One turn sends every row of this set to another row. A few are shown first. Where does it send the rows asked after them?
bup: [ 33 -15 -14  -8 -20   8   0   4   3   2  45 -19  49  -3   6 -20  11]
ritol: [ -3 -14  30  19  -7  22 -26 -33  -4 -25   4  -8 -10 -42   8  -6  32]
rozu: [ 13   6   0 -24  15  15   5  12 -23  21  30 -20  16 -16 -19 -19 -14]
guv: [-12  12  45  20   0  -1 -12 -22  -5 -10 -10  -9 -32 -20  13  17  17]
zavem: [ -7  -3  32  24  -3  -1 -20 -22 -10   5   1  -2 -42 -26   7 -13  24]
ginon: [ 26 -20 -12   5 -19  -1   6  10 -16  23  36 -21  42  16  12 -15  14]
rin: [-22  -8  26  23 -17   7 -13  -3  -9 -12  -7 -28 -21 -31  21  13  45]
vekuv: [ 17  -8 -17 -27  -7   7   8   4  -6  -7  37 -41  36   1  10 -14  -2]
zado: [  3 -28  12  23   6 -21  21   1 -12  -1  32  -3  11   4 -13  46  -9]
zamu: [ -4  13  29  -2   4  22 -23  -5   9 -18  16 -10 -13 -58 -15   2  19]
Sisul: [ -2 -30  22  24  17 -18  10 -13 -12 -13  17  -2  -6  -5 -15  42  -8]
Lurud: [ 23  12   1 -21   0 -14  13   0 -11  12  32 -21  27  18   4  -9 -23]
badaf: [ -9 -22  32  29  -7  13 -21 -22 -17  -2  -3  -9 -18 -28   9  -3  45]
meze: [ 10  -3  -6 -11   2  -1  12  28  -3  18  49 -25  15  28   1 -12  -4]
kizeg: [-19   0  31  11  12  19 -15   3 -21  19  -5 -14 -26 -28 -10   3  24]
sopa: [-24  -2  35  25   0   7  -9  -3  -4 -23   4  -2 -44 -25   6  -2  27]
dup: [ 12 -13 -13 -19  -7   0  14  12 -18  13  26 -42  31  18  11  -9   0]
zolu: [-23   4  42  27  -6   9 -10   3   7 -19  12  -8 -41 -26   8  10  33]
tenuz: [ -2   5  29  36 -22  -7 -22  -6  10   0  16  -6 -28 -29  19  -1  44]
Val: [ 27  18   3 -10 -12 -12   9   5   6   6  40 -23  33  14  12   2 -17]
pim: [ 21  12   1  -8  -5 -14  17   9  -7  22  34 -21  30  26  15   4 -16]
nisol: [ 16   0  -7 -13  -7   1   9  25  10   6  58 -29  24  22   4 -12  -4]
Zogid: [  2  10  28  19  -8   2 -22 -23  12 -22  20   1 -33 -43   6 -13  26]
fina: [ 27  -4  -9 -16   3  -7  -1  -6  -7  20  43 -16  17   5  -2 -35 -10]
siru: [ 16  -5 -17 -16 -15  -2   8  19  -5   7  40 -42  41  10  14   1   9]
Sav: [-18   9  35  20  -9   9 -13  -6   6 -36  11  -4 -39 -36   7   0  27]
Zefu: [ -5  17  42  26  -9  -9 -14 -15  10 -14   2  -7 -25 -22  17  26  24]
Muga: [  6   5   1   2  -6   2   5  40 -13  47  29 -21  24   5  -6   4  13]
mene: [ -7  15  26  26 -13  13 -19  20  12   8  16 -13  -8 -39   3  23  45]
Fudu: [ 23  -6  -6   3  -8 -12   3  13  -7  42  46 -18  12  20   7 -20   4]
sisi: [  8 -22   9   9  12 -20  19 -13 -10 -18  33  -4  12  -5 -24  34 -22]
fodig: [  5 -21  22  16   8 -17   8 -20   4 -33  33  -1   6 -27 -17  41  -8]
bipit: [ 12 -19  10  18   0 -23  16   0   6 -21  45  -5  20 -13 -14  44  -8]
ruzu: [ -5  21  42  14   1  -3 -15 -30   3 -26   0  -5 -25 -32  14  19  13]
midab: [ 30 -22 -12 -10  -3   9   4  -5 -21  13  33 -18  36   5  -3 -28  -2]
timot: [  2 -25  24  29   0 -21   7  -4   5 -13  29  -2   6  -8  -8  55   7]
vep: [-16   4  22  16 -17  11 -16 -11   2 -34   1 -28 -10 -48  19  11  38]
genug: [ -5 -13  29  35 -22  13 -20 -13   4 -15   9  -6  -4 -35  16   7  51]
bur: [ 21  20  -4 -13  -9   3  -4  30  16  11  55 -23  37 -27 -10  -4   8]
Pode: [-23  -3  21  10  -5  15 -13 -18 -19 -24  -6 -27 -24 -36  13   5  30]
Fut: [ 17  -2  -6 -21   5   0  12  18   0   8  48 -23  19  19   1 -20 -17]
Lasa: [ 32   6  -9  -2 -19 -12  -1   9  16  12  58 -18  28   4  12 -19   7]

vep goes to siru
ritol goes to bup
Val goes to Zefu
Where do these go?
bur goes to mene
meze goes to sopa
Fudu goes to zavem
bipit goes to timot

